Turns in one plane each, and the order they were made in; the first pair answered
P:
[ 25 -15   6  -1  11 -59  -1  19  23 -16  45 -22 -43  18 -22   7 -22  26
  19  32] |-> [ 30 -13  -2 -30  56  -9  10  -8  38   6  27 -43 -28   6 -27   9 -17  36
   6  24]
[ -1  14  16  27 -29  -2 -12   8  21  -8  -1   2 -20   8  18   7   1 -18
   8   1] |-> [  5   8  21  21  -8  12   1   7  26  -1   3   0 -33  15  11  13  -5   1
   9   8]
[ 24 -22  -1  -5 -18   4 -23   6  39   7 -15 -34 -21  12  -3   2 -14  -9
   2  -2] |-> [ 27 -20  -3  -8 -17   7 -24   2  39   5 -18 -34 -17   9  -3   5 -12 -13
  -1  -6]
[-12  18   3 -30   5 -29   1  16 -11 -34  16  12  -5  -3  -5  -2  -7  11
   1   3] |-> [-10  18   0 -38  20 -12   7  13  -7 -28  15   7  -8   2 -13   3  -9  23
   0   4]
J:
[ -4   2   5  11 -22  14   1 -11  16 -23   4  -8  21  -4   9 -14 -13 -38
 -23  -5] |-> [-14 -13  -8   5 -26  23  17 -19   7  -9  -4   2  14 -11  14 -13  -9 -36
 -12  -7]
[-23 -33  -7 -20  17 -15   9  11 -20  13  -6   5 -15   5  -4   3   9  16
  13  -9] |-> [  6   4  11   5  24 -23 -26  28  10 -12  15 -11  -6  22 -10   1  -9   6
  -4  -3]
[ -7 -17 -18  13 -25   7  10  -6  59 -16 -30 -10  21 -14  17  21  11 -12
 -18 -15] |-> [ 14   7 -13  39 -30  31  17  -5  53 -20 -20  12  12 -10   4   5 -12 -16
 -10 -16]
[-28 -24  21  17 -52 -39   3  40  -9 -19  -4  24 -12  25   5 -14  -5  -5
  23  14] |-> [-24 -24  22  15 -50 -49  -3  44  -1 -24  -3  16  -8  26   6  -9  -4  -7
  21  12]
S:
[ 21  13  16 -18  28  26  16  42   6   9 -15  -8 -36  33 -12  24 -25  31
  -2 -14] |-> [  8   2 -13 -40  15  49  26  -2  -4  18 -44 -16   2  -4   0  20  -8   6
 -20 -31]
[ 28 -29   5  23  16   6  14   8  66   5  -1 -23 -47  38  19  24  -2  11
 -12   6] |-> [ 17 -39 -20   9   9  30  29 -31  59  22 -26 -33 -18   8  26  21  10 -12
 -23 -12]
[-19 -39 -31 -20 -37  13  35 -52   4  27 -33  -7   8 -16   5   0  25 -10
   7 -20] |-> [ -7 -10  -4  -8 -53 -62 -35 -21   7 -19  -2 -21  39   0   9  -4  27 -25
  -9  -7]
M:
[-15  -7   4 -21   7 -41 -14  20  17  -5  -7 -32 -17  17   5  23  13  21
  -6  10] |-> [-11  15  10 -12 -10 -56 -34  18  -5 -18   2 -20  10  12   3   3  10  -3
  -9  11]
[-36 -31 -11 -35  10 -26  -2 -20   2   9  -8 -15   6 -17   0   2  26  14
  11  14] |-> [-34 -18 -14 -22 -10 -34 -19 -22  -1  -4 -12 -13  27 -26   6  -9  26  -8
   0   9]
[ -3   7   4 -47  -8 -20  -5  -6  -4   9 -16 -17  10 -25  22 -14 -21  -3
  18  23] |-> [ -5  -2   4 -51  -1 -17   0  -3   4  14 -17 -20   2 -23  24 -10 -15   4
  25  24]
A:
[  8  31  15   1  -8 -82 -60  16 -38 -40  12 -28  49  44 -22  -5   6   2
  -8  12] |-> [  8  31  12 -18  26 -57 -41  12 -72 -20  19  -9  46  46 -41 -20  -2  23
  13  19]
[ -9   6 -22 -24  -8 -24 -28  -9 -63 -37 -13  17  27  -8  21 -32  -4 -11
   6  18] |-> [ -3   5 -21 -33  13   6  -4 -12 -74 -21 -12  24  16  -8  15 -32 -11   5
  14  22]
[ -4   1  12 -16   0 -51 -37  10  -7  -4  10 -20  34  -6   6   4  21  -9
  -1   2] |-> [ -2   1  11 -24  17 -37 -30  10 -31   6  12  -9  37  -6  -5  -5  15   4
  12  14]
Pairs:
(two turns a pair)
[ 19  27   5  -1  53  41   1 -15   4  27 -21 -15  -7  16  15  -6  -7  43
 -21  26] |-> [ -8  12 -20 -19  17  13 -11 -41 -15  20 -41 -21  34 -19  32 -19  20   3
 -32   9]	J then P
[ 15  12 -12  18 -20  35 -21 -21   7  23 -29  -1  22 -12 -15   2   1   2
  11   4] |-> [  1  -4 -14  20 -45  -7 -36  -9   1  12 -25  -1  26 -12  -5   3  13  -5
  15   8]	J then P
[ -6  20   9  31 -63 -50 -24  -1 -23 -23   2  22  46  -9  -4  -5  -1 -35
  -4  -1] |-> [-11 -14  30 -13  35 -45 -15  39  12  -3  15 -19  -6  26 -15  36  11  51
  16  29]	M then J
[ 22  17  10  29 -10  -8 -20  34   6 -24   6  23  -3   0  -5  13  -4 -14
 -39  -2] |-> [ -5 -23 -15   8 -11  15  29  19 -25  12 -11  47 -27 -15  -8  13   9   2
 -16  -8]	J then P
[ 14  15   3  45 -36  16  36  -3 -12  12  34  50  -1 -15  -3  -8 -21 -42
  -8  10] |-> [ 17  11   5  48 -27  13  40   8 -10  12  38  53 -17  -5  -6  -5 -23 -30
  -5  16]	S then P
[-16 -27   0  19 -11  -9  22  30  20  -4  -5   0 -43  13   7  25   6   7
   2   0] |-> [  1  12  10  42 -30 -24  -9  31  -3 -24   6   8 -10  15  -2   1 -10 -18
  -6   3]	J then M
[  3  14  -4  35 -12 -11   8  22  39 -13  -3   7 -47   4   7   1 -14  -2
  -4   8] |-> [-29 -16 -30   7 -24 -15  15  -1  19  -2 -27   0 -25 -30  20  -2  13 -19
 -11  -3]	J then S
[-16 -31 -12  13 -40  10  37  -6  30  11 -23   3 -44  10  15  29  11  -3
  -4 -16] |-> [-15 -27 -18   3 -39  19  32 -20  29  15 -32  -6 -26   0  18  27  20 -12
  -9 -24]	P then P
[ -7 -14   2  12 -10 -35  25  18   3  -6  22  24 -48   0 -14  22  -8   7
  34   1] |-> [  5  -1   8  21  -5 -36  14  22  15 -11  31  18 -45   8 -14  24 -15   6
  30   3]	J then J
[ 19  31  -1 -29  -2  14 -64 -26 -65  -8  33  37  33 -12 -15 -31  -8  20
 -35   4] |-> [ 28  34  -2 -27   7  34 -51 -26 -60  -2  34  42  17  -6 -19 -31 -21  32
 -30   2]	A then S
